Some points, each followed by its number:
tensor([0.0, 0.1, 0.3, -0.1, -0.7, 0.2, -0.4, 4.2]) 0
tensor([-1.1, 0.9, -0.4, -0.5, 1.8, 0.7, -0.6, -0.2]) 1
tensor([-0.4, 0.6, 0.1, -0.2, 1.0, -1.7, 0.0, -0.4]) 2
tensor([0.8, 0.5, 0.3, 0.2, -0.5, -1.2, 0.3, -0.6]) 3
tensor([0.6, 2.1, -0.4, 0.1, 0.1, -1.4, 0.4, 0.8]) 4
tensor([-1.9, 0.6, -1.2, 0.4, -0.2, 1.0, 0.3, 0.5]) 5
tensor([-0.1, 0.1, 0.7, 0.1, -0.2, -0.3, -0.6, 0.9]) 6
tensor([0.3, 0.9, 0.5, -0.3, -0.8, -1.4, -0.5, 1.5]) 7
tensor([-0.9, 1.4, -0.4, 0.2, 0.1, 0.8, 0.1, 0.7]) 8
tensor([0.0, -0.1, -0.8, 0.3, -0.1, -0.9, -0.5, 1.4]) 9
tensor([1.0, -0.2, -1.1, -0.8, -0.3, 1.2, 0.1, 0.0]) 10
tensor([0.0, -0.8, 1.4, 0.0, -0.3, -0.2, 0.0, -1.0]) 11
tensor([0.1, 0.2, 0.2, -1.1, 1.3, -0.5, -0.1, -0.9]) 12
tensor([1.2, 0.5, -6.6, 0.6, -1.3, -0.7, 1.0, 1.1]) 13
tensor([-0.2, -1.6, 0.6, -0.2, 0.3, 0.8, 0.8, 0.1]) 14
tensor([1.5, -0.1, 0.1, 0.9, -0.5, -0.5, -0.2, -0.3]) 15
tensor([-1.9, 1.1, -1.2, 0.4, 1.3, 0.1, -2.5, -0.3]) 16
tensor([0.9, -0.5, 1.1, -0.1, 0.4, 1.7, 0.4, 2.1]) 17
tensor([-0.7, 0.5, -0.5, 1.3, 2.5, 2.0, 1.0, -0.3]) 18
tensor([1.1, 0.3, -0.4, -0.2, -1.0, -1.3, 0.0, -0.9]) 19
tensor([-0.5, -0.7, -0.4, -0.5, 1.2, 2.0, -0.2, -2.1]) 20
tensor([0.2, -1.2, 1.8, -0.8, 0.2, 0.7, 0.0, -1.8]) 21
tensor([2.0, -5.6, 1.2, 0.3, -0.2, 1.8, 0.6, -2.6]) 22
tensor([0.9, 0.1, 0.1, -1.2, -0.3, -0.8, 3.5, -0.6]) 23
tensor([1.4, -0.4, 1.2, 0.6, -0.5, -1.6, 0.6, 1.3]) 24
tensor([0.3, 0.2, -0.6, 0.2, -0.6, -1.0, -0.4, -1.4]) 25
tensor([-1.3, 0.4, -0.3, 0.3, 0.4, -0.3, -0.8, -0.9]) 26
New points follow, each followed by the number of its nearest point above, looking only along the 3 directions in which the numbered points spread most.
tensor([-1.3, 1.1, -1.1, -1.5, 1.0, -0.5, 0.4, -2.7]) 18
tensor([0.0, 1.1, -0.9, 0.0, -0.5, -0.3, -0.7, 0.8]) 9
tensor([-0.1, 0.7, -2.2, -0.3, 0.4, 0.4, 0.1, 1.4]) 5
tensor([0.9, 0.1, 1.1, -0.5, 0.0, -1.0, -0.6, 0.0]) 17
tensor([0.1, -0.5, 0.0, 0.4, -0.6, -0.7, 0.3, 1.0]) 3
tensor([-0.1, 0.1, 1.4, 0.4, 0.2, 0.6, 0.3, 0.2]) 17
tensor([0.6, -0.8, 0.3, 2.2, 0.7, 1.9, 0.1, 0.9]) 12
tensor([-0.8, 0.1, 0.3, 0.1, 0.7, 0.2, 0.0, -0.5]) 12
tensor([0.0, 0.2, 0.6, -0.6, 0.1, 0.2, -0.3, -4.0]) 20
tensor([-1.1, 0.4, 0.4, 1.2, 0.9, -0.3, -1.2, -2.8]) 18
tensor([-0.7, 0.7, 0.1, 0.6, -0.2, 0.4, 0.9, -0.1]) 2
tensor([-0.7, -1.7, -0.7, 1.0, -1.1, 0.8, 1.2, -0.8]) 10
tensor([0.5, -0.8, 0.1, 0.1, -0.1, 0.0, -0.2, -0.8]) 14
tensor([-1.5, 1.4, 1.0, 0.8, 1.0, 0.1, -0.7, -0.3]) 1
tensor([-0.4, -0.3, -0.2, -1.5, 0.5, 0.8, -0.1, -2.5]) 20
tensor([0.4, 0.6, -0.2, 0.2, -0.9, 0.1, 0.1, 1.7]) 9
tensor([1.1, -1.5, -0.3, 1.1, -1.1, 0.0, 0.5, -0.6]) 23
tensor([0.0, 3.2, -0.4, 0.8, 0.2, 0.0, 0.6, -0.1]) 8
tensor([-0.8, 0.7, 0.1, -0.5, 0.1, 0.1, -0.3, 0.7]) 2
tensor([1.4, -0.5, 0.1, -0.1, 0.0, 0.6, 1.2, 0.5]) 15
tensor([-0.1, 0.6, -2.5, 0.2, 0.7, 1.3, 0.4, -0.8]) 5
tensor([0.5, 0.3, 0.4, 0.2, -0.1, -0.5, 0.3, 1.9]) 7
